In the rows, zero is written as 128.
Rows swapped in pairs by one turn or mirror: which row each one swaps with:
The rows were stretched afterwards, more along some directions than others.
gok: [137 132 139 153 156  92 115 131 144 127 159  86 116 110 116  81 134 117]
Muga: [115 103 137 128 128 154  74 160 101 110 122  89 154 136 121  82 128 140]
rir: [133 127 155 138 144  76 109 138 147 142 124 133 115 124 140 100  86 108]
panu: [119 100 134 118 132 150  83 153 108 114 119  89 146 146 126  85 127 126]
tebu: [120 112 128 130 135 102 102 143 135 127 128  90 108 131 131 139 123 129]
vobir: [119 111 137 117 138 143  77 168 102 105 134  98 149 142 136  74 124 137]
zoga: [ 91 115 129 139  79 133 101 121 173 120 180 107 113 135 112 129 112 124]
Remad: [ 94 104 117 125  54 158  92 115 171 127 151 114 123 139 115 135 124 126]
vavu: [129 113 131 136 144 103  89 134 129 122 116 103 117 119 132 139 117 132]
Pudob: [ 96 106 116 129  75 140  95 118 168 117 163 116 117 136 115 133 126 126]
deful: [130 124 149 139 150  75 122 125 145 133 114 136 108 122 137 115  99  99]
maz: [ 91 106 105 128  72 149  87 114 161 115 169 121 122 133 124 125 123 139]
Vus: [113 139 150 155 100 118  81 177 130 123 163  97 137 126 129  73 109 127]
Vik: [112 124 141 148 109 111  94 139 138 137 132  94 150 133  93  90  91 113]
vufi: [122 109 136 124 142  89  98 138 129 118 113 105 113 120 129 139 117 131]
Fibog: [102  97 143 144  75 160 105 113 157 132 126 117 131 131 136 120 127 126]
govud: [103  97 141 156  74 162 107 109 157 126 144 115 130 140 131 112 118 134]
Govak: [ 97 123 135 147 136 138 129 143 150  91 145 124 119 125 128 103 129 143]
Lor: [111 127 147 133 144  74 121 131 159 135 121 132 105 115 136 110  96 111]
Funop: [113 153 142 123  97 119 124 136 154 154 133 108 117 146 109  98  80 129]
Roni: [111 121 132 152 109 116 103 132 140 143 131  84 150 130  86  91 104 115]
Fogav: [107 126 161 167 113  97  99 167 122 105 160  93 128 111 136  72 103 134]
pagi: [ 99  95 151 145  70 153 107 113 157 131 133 120 120 141 130 114 116 125]
vopi: [102  98 151 154  94 145 106 117 149 125 126 107 136 122 133 107 126 134]
mimar: [118 129 150 144 112 111  94 186 115 109 156  99 134 120 140  80 106 143]
Nuri: [120 106 128 123 126  97  99 137 127 128 118  95 112 130 125 139 122 133]
sal: [110 126 128 146 107 126  77 153 136 137 130  98 157 136 105  88  97 119]
notup: [100  98 147 149  76 152 106 117 164 119 135 113 116 132 132 109 122 129]
mar: [ 97 106 149 143  88 146  98 122 172 124 144 120 113 129 134 110 124 145]
dus: [ 88 104 121 129  59 158  91 112 164 129 154 115 126 137 118 127 105 120]
subiz: [138 125 135 146 138 115 124 128 148 125 159  76 110 116 108  85 124 114]
nobak: [138 124 131 147 150 112 114 141 129 124 149  87 119 118 115  79 138 111]
sif: [108 128 127 137  91 154  75 148 142 141 145 106 157 140 101  92 112 133]
bik: [127 121 152 145 165  95 119 141 124 120 142  71 111 115 116  72 118 104]
Zug: [133 129 144 139 147  81 119 129 138 135 121 131 119 125 143 109  88 105]
puz: [112 105 146 125 146 138  84 143 114 113 130  79 142 138 114  74 110 128]
tuzaz: [126 135 145 134 133  91 105 135 147 135 123 135 130 117 147 102 100 106]
Vaz: [121 127 149 132 132  88 104 138 142 134 128 140 111 111 144 111  89 118]
Bib: [102  88 152 151  97 149 111 114 158 123 140 114 120 132 130 101 119 129]
nuzud: [101 119 151 146 106 110  96 176 116 116 154  96 140 123 142  71 114 135]
reseg: [115 126 134 134 116 118  93 139 130 141 128  95 150 132  94  86  94 109]
Sakid: [126 106 134 127 142  94 102 126 134 127 121  95 110 119 121 146 122 129]
Fiz: [107  96 141 146  94 152 105 109 158 128 137 119 113 119 132 117 125 135]
vofu: [111 125 159 144 113 105  97 175 104 120 154  94 136 124 126  65 102 131]
Pab: [126 128 152 137 143  82 113 129 145 134 118 135 122 114 142 117  99 106]
Tud: [141 136 134 147 144 101 115 133 143 128 155  85 107 118 127  77 124 105]
Muke: [ 94 122 136 144 131 143 116 141 150  90 148 133 114 119 133  83 120 151]
gigek: [108 104 144 121 163 122 100 153 101 116 119  89 141 129 117  81 108 129]
sitat: [132 135 153 137 145  67 115 132 151 132 115 127 105 117 136 107  87 104]
bim: [119 111 118 132 129  95  92 131 128 125 124 102 115 121 129 136 119 146]
Ler: [ 90 101 118 123  58 157  89 127 163 123 157 121 127 137 125 139 123 127]
Feg: [117 153 143 130 112 105 118 136 152 154 125 114 110 132 112  87  78 134]

Swapped with Pab: Fibog
Swapped with zoga: tebu
Swapped with vobir: Roni
Swapped with vufi: Remad
Swapped with tuzaz: vopi

